Each row has a name. Each question is about the rows just above it.

[  17   11   24   15   18   28   44   -3  -14   -4  -30  -59  -18   14
 -109  -49  -34    9  -37   32  -62    0    3  -33   -2  -13   26  -39
  -34   31  -62    6   16] = N
[-18 -47  60   6  59   8  62  48 -39 -28  24 -22 -26  62   6 -31  14  62
  24  67  21 -37  58   1  46 -28  60 -29  21  62  14  -6  11] = F
[-17 -12  -5  44 -12 -14   6   1  90  84  51   1  42   3 -14   3  41 -14
  52 -13  16  27   2  39   3  66 -10  11  43  -7  23 -19  17] = Z
Is [84 51  1 42  3] printed in one of the named rows, side by side and in this order? : yes
Does one of the named rows hold [ 8 61 48] side by side, in this order? : no
Is [-34   9 -38] printed in one of the named rows, side by side and in this order? : no
Does one of the named rows hold [ 14 -31] side by side, in this order? : no
Among the named rows, does one hold [-12 -17] next to each other, in this order? : no

[ 110  -82  -16    8   30  -34    7  -93   23   13   -3 -108 -106  -55] -> K
[  32  -26   93 -102   31  -34  104    8   -4   31  -40  -17  -55  -61] -> L
[-68  27 -69 -11  95  23  17 -52 105 100  -6  46  49  99] -> B
[  -4 -101  -42   97 -106  -53  -12  -41   -4  -17   33  -80   -3   77] -> U
[ 42 -82  30  62  96  68 -57 -21 -97 -24  30  62 -27 -97] -> S
[  88   27 -101  -13    3 -100  -19   55   13   39   -6  -39  100   67] -> Y
Is [-106   97  -42 -101   -4] printed in one of the named rows, side by side and in this order? : no
Among the named rows, does one hold [ -53 -106   97] next to each other, in this order? : no
Does one of the named rows hold [-106  -55] side by side, in this order? : yes
Is [-12 -41  -4 -16  33] printed in one of the named rows, side by side and in this order? : no
Is [-52  17  23  95] printed in one of the named rows, side by side and in this order? : no
Among the named rows, does one hold [-101  -13    3 -100  -19] next to each other, in this order? : yes

[13 29 44 54] -> V
[  13  -41  -65 -106] -> D
[  14  -12  -58 -105] -> H
[ 13 -88  73  45] -> M
[ 13 -88  73 124] -> C
[ 13  97 -40 -64] -> J
[ 13 -63 -39 -43] -> G
[ 13 -56 -15  40] -> A
[  13  -12  -58 -105] -> X
[ 13  58 -70  42] -> T
Is [ 97 -40 -64] printed in one of the named rows, side by side and in this order? : yes
Is [ 13  97 -40 -64] printed in one of the named rows, side by side and in this order? : yes
Among the named rows, does one hold [-63 -39 -43] next to each other, in this order? : yes
Among the named rows, does one hold [-12 -58] next to each other, in this order? : yes
Among the named rows, does one hold [13 98] next to each other, in this order? : no

[ -4 -37  44  10 -54  50 -52 -38  -3 -64 -57   1  35 -62   1  23 -16  95
  43] : P
[ 28 -24  35  50 -37  80 -21  19   6 -64 -82 -53   4 -15 -36  64 -54  42
   8] : W
[ -4 -37  44  10 -54  50 -52 -38  -3 -67 -40   1  -4  45 -59 102 -24  22
 -45] : E
Is [-82 -53   3 -15] printed in one of the named rows, side by side and in this order? : no
Does one of the named rows hold [ 45 -60 102 -24] side by side, in this order? : no
Among the named rows, does one hold [  1 -40 -67  -3] next to each other, in this order? : no
Among the named rows, does one hold [-64 -82 -54] next to each other, in this order? : no
Among the named rows, does one hold [-62   1  23] next to each other, in this order? : yes

